(in the rows, 128 means zero)
One turn moves each row of this set onto another row. After a few examples, where does it send each row asked below?
J786: [111  87 105 147 180 115 148 145 138 141 118 126]
J822: [138 107 141 132 154 119 122 109 140 119 125 123]
J92: [128 107 150 150 148 138 128 118 107 129 100 144]
J55: [118 107 107 134 144 146 140 165 144 120  90  93]
J958: [117  95 113 137 166 109 157 135 135 149 119 130]
J39: [139 100 147 165 135 120 123 123 134 120 111 129]
J676: [126  95 126 149 178 132 105 124 143 107 123 117]
J512: [126  94 132 177 148 135 106 129 143 110 108 126]
J448: [121 114 114 127 134 141 145 158 143 126  89  96]
J840: [126 105 135 166 132 131 112 117 144 118 107 133]
J920: [125 104 116 135 148 138 146 171 136 119  91  90]
J624: [114 109 136 153 148 151 113 114 118 124  95 147]
J753: [100 112 115 122 153 152 131 122 128 140  86 139]
J292: [122 107 139 119 155 131 153 130 109 146  95 135]
J540: [142  95 141 142 174 118 121 126 132 112 127 115]
J769: [128  96 147 160 166 139 124 131 102 122 101 138]
J190: [129 110 120 128 139 134 152 164 136 124  92  94]
J760: [100  94 110 141 182 156 124 144 122 128  88 130]
J483: [105 103 103 133 157 118 148 126 148 149 115 136]
J848: [123 112 110 129 144 140 152 161 143 119  87  96]
J799: [138  90 142 176 150 123 117 135 132 113 112 125]
J952: [123 110 111 132 146 138 153 163 141 119  88  94]
J561: [100  94  95 145 171 125 138 137 150 142 114 131]
J303: [122 110 110 132 146 141 152 164 144 118  87  95]
J979: [123 112 111 129 143 139 154 161 142 118  89  96]
J715: [115  97 134 164 166 152 110 128 114 118  96 140]
J83: [123 108 126 137 158 134 106 108 151 114 120 124]
J597: [121  90 133 139 184 134 145 153 102 133  95 125]

J920 moves to J190
J769 moves to J92
Now find these:
J83 moves to J676
J840 moves to J512
J303 moves to J952
J786 moves to J958
J753 moves to J760

One turn moves each row of this set onto another row. After a few examples, where does it send each row asked below?
J591: [157 123 152 103 142 111 124 150  93 141 104 107 127 140 153 100 154 144
 150  96 101 138 115 114 148]
J184: [138 123 118  86  99 146  93 133 106 156 124 122 118 131 165 132 156 131
 140 117  84 106 145 126 123]
J263: [151 115 150 126 140 118 129 125  69 152 129  94 120 155 156 107 145 152
 148  96 133 125 143  85 153]
J640: [179 129 136 117 161 127 103 140  94 159 124 107 140 178 171 122 150 145
 129 113 134 133 153 119 137]
J155: [134 124 106 115 110 155  89 113  87 156 144 109 119 152 168 141 140 139
 137 129 105 104 157 108 136]
J273: [159 111 105 106 161 145  95 128 121 146 130 118 137 178 148 123 127 126
 146 125 115 117 153 108 139]
J493: [128 106 110 117 123 140  80 111 132 147 125 119 132 146 156 126 153 140
 157 112  85 124 123 117 138]
J603: [102 124 147  86 119 133 140 125  93 150 146 100 136 137 167 122 159 125
 125 124 125 141 142 110 140]
J824: [104 111 141  94  98 112 129 113 119 148 131 102 128 140 155 112 151 153
 136 107 120 142 115 111 151]
J695: [167  99 148  90 151 122  92 153 118 153 120 123 123 154 166 109 149 150
 117  91 113 126 130 135 142]
J850: [156 126 125 107 136 146  86 115 114 155 145 140 110 142 127 126 135 155
 135  95 135 109 168 100 145]
J183: [155 112 122  84 146 147  84 142 128 148 118 137 112 138 131 107 140 130
 141 105 104 124 158 126 139]
J835: [164 122 149  87 139 118 108 156 106 165 124 125 100 141 136  99 137 139
 140  98 134 123 161 119 132]
J950: [159 106 140 119 152 117 111 145 115 164 140  94 117 161 147 122 127 157
 127 116 141 103 162 104 151]
J873: [104 137 148  94 133 132 135 118 106 142 145 105 150 134 148 129 162 128
 135 114 126 148 130 103 153]
J206: [121 140 137  81 114 133 130 112  89 135 139 117 142 153 162 122 144 134
 133 102 117 139 101 108 153]
J930: [149 126 135 104 144  94 104 154  95 147 113  99 144 158 168 113 150 146
 146 122 133 148 122 119 154]
J660: [114 126 147  93 114 126 146 106 100 144 146 124 144 148 144 118 147 136
 127 110 125 149 121 109 138]
J639: [166 111 138  80 129 144 105 127 117 156 123 137 121 140 139 131 162 143
 125  78 115 100 173 112 134]
J814: [153 108 122 107 144 148  88 119 115 154 142 125 113 150 126 126 129 148
 130 104 134 106 178  99 153]
J519: [172 108 118 114 139 141 108 114 110 161 127 114 140 176 156 140 156 148
 126 110 126 107 182 107 132]
J79: [164 123 134  78 125 142  98 139 121 155 126 137 115 131 144 133 158 148
 123  89 107  98 165 116 128]
J119: [112 126 150 107 123 135 144 119 112 141 140  99 143 129 147 126 156 146
 118 122 104 140 126 114 155]
J863: [154 112 100 107 154 146  90 125 113 152 141 118 128 178 166 131 126 130
 140 129 120 114 154 106 132]
J879: [167 101 118  86 144 132  97 135 137 152 108 127 147 166 160 131 161 135
 132 105 101 118 151 128 128]
J813: [159 111 112  91 145 126  97 132 140 156 116 126 146 169 166 133 164 133
 149 109 111 121 147 117 117]
J922: [148 109 140 107 145 107 123 145  82 146 129  85 136 165 180 124 136 146
 134 118 129 111 126  95 159]
J901: [151 113 120  93 153 150  82 143 138 146 120 131 114 137 145 111 148 133
 147 102  92 123 145 122 134]
J693: [151 115 157  84 128 111 116 154  85 140 126 115 113 130 155 110 136 153
 122  90 118 114 118 110 160]
J439: [147 121 154 101 117  99 111 137  77 157 128 114 115 138 148 110 146 163
 130  95 152 132 146 106 156]
J665: [117 139 143  93 114 139 139 120  90 142 145 115 138 135 153 121 143 140
 112 127 112 147 126 123 146]
J283: [166 105 120 123 133 144 111 105 114 163 135 116 125 171 155 138 148 158
 127 103 118 101 174  98 127]
J659: [100 102 149 100 120 136 139 108 101 146 145 106 130 141 160 110 151 140
 123 114 116 148 129 110 144]
J912: [169 115 161 106 157 136 106 131  97 156 137 120 118 153 148 119 154 149
 128  68 138 109 153  99 148]
J543: [133 137 121  85 108 142  79 111 105 152 143 145 126 132 137 137 153 133
 154  91 119 109 139 104 138]
J276: [106 129 141 113 117 128 117 110 110 140 138  91 141 138 163 128 156 159
 128 111 122 143 120 109 170]
J743: [110 143 142  83 111 128 141 121  95 144 141  96 137 141 154 132 151 130
 145 105 130 120 124  90 152]
J485: [142 133 106 100 113 129  96 109 113 156 135 126 152 167 157 151 154 128
 160 117 118 110 131 102 125]
J168: [172 117 136 102 164 116 119 151 126 151 120 114 131 172 142 109 129 131
 149 109 115 117 124 110 133]
J948: [132 109 125 124 102 138  97  96 119 160 134 115 121 137 142 140 159 158
 144  97 105 102 151  99 139]
J926: [122 145 133 105 102 133 144 123  90 148 125  92 129 145 161 117 147 145
 133 133 105 141 129 118 146]
J44: [108 132 142  95 108 143 123 120  79 148 131  98 115 136 175 107 159 136
 133 109 116 146 139 115 149]

J948 moves to J543
J660 moves to J665
Now find these:
J519 moves to J814
J695 moves to J168
J591 moves to J930
J79 moves to J901
J926 moves to J276

